In the rows, 128 means zero.
Each path below is one point turned by a fixed rotation once a step. After each direction that follows a path, write how fast that rotation turns it, in degrees per step (0 if it stays still).
Each turn is a multiple of 5 degrees from 10 to 175, or 0.
Each row of a path follows its step; steps can be skipped.
path 1
step 0: [127 123 124 127 134 128 125 126 129 139 132 126 127 125 134 124 129 134
 129 136 117 130 121 127 119 116 134 129 116 124 136 131 123 128 135 136
 134 125 132 120 131 131]
step 2: [134 129 132 115 126 130 122 131 130 130 116 121 120 127 125 128 139 138
 123 126 124 126 128 132 138 122 126 123 129 129 129 123 127 125 122 118
 133 138 132 127 129 130]
step 3: [127 121 129 140 131 132 127 133 122 124 124 121 131 125 132 120 134 124
 125 135 116 134 129 129 129 127 124 130 127 132 132 124 120 118 137 137
 124 129 118 132 135 127]
step 4: [129 133 136 131 121 131 130 125 126 122 121 124 123 132 120 133 129 129
 128 117 134 127 114 120 121 129 119 127 132 126 127 139 131 121 127 136
 128 124 127 132 121 134]
step 5: [129 126 123 117 129 123 118 125 137 131 130 126 127 128 122 126 133 128
 132 136 129 144 131 134 120 128 122 132 127 133 129 133 137 125 126 123
 130 139 128 130 132 134]
step 6: [119 120 128 131 125 134 127 129 125 126 126 124 126 125 127 125 137 114
 138 129 132 123 132 124 129 125 137 140 120 130 127 118 130 131 131 137
 132 121 128 129 128 136]
step 7: [130 133 139 121 125 113 122 127 129 134 128 132 130 135 120 132 126 130
 127 115 126 123 124 124 129 133 128 123 129 133 131 124 131 125 131 139
 140 128 126 124 132 126]
step 8: [124 125 129 130 130 130 125 140 139 120 128 130 128 131 128 119 132 123
 122 126 121 132 139 138 124 127 127 121 140 136 135 127 135 134 130 122
 129 127 132 131 126 130]
step 9: [125 117 120 128 136 130 135 134 125 127 121 126 120 128 129 126 132 134
 132 126 126 117 131 116 125 124 138 131 129 128 135 139 130 121 129 135
 130 127 123 119 125 127]
Directions:
[129 132 128 127 127 129 128 127 126 127 130 130 128 130 129 130 127 126
 125 126 128 127 127 128 125 129 129 126 127 130 126 128 129 123 128 126
 131 128 128 129 128 129] | 120
[131 129 126 127 125 127 124 126 132 127 127 127 128 128 127 128 130 127
 124 129 129 127 129 128 128 128 131 128 129 128 127 130 128 130 130 126
 127 130 128 130 126 126] | 120
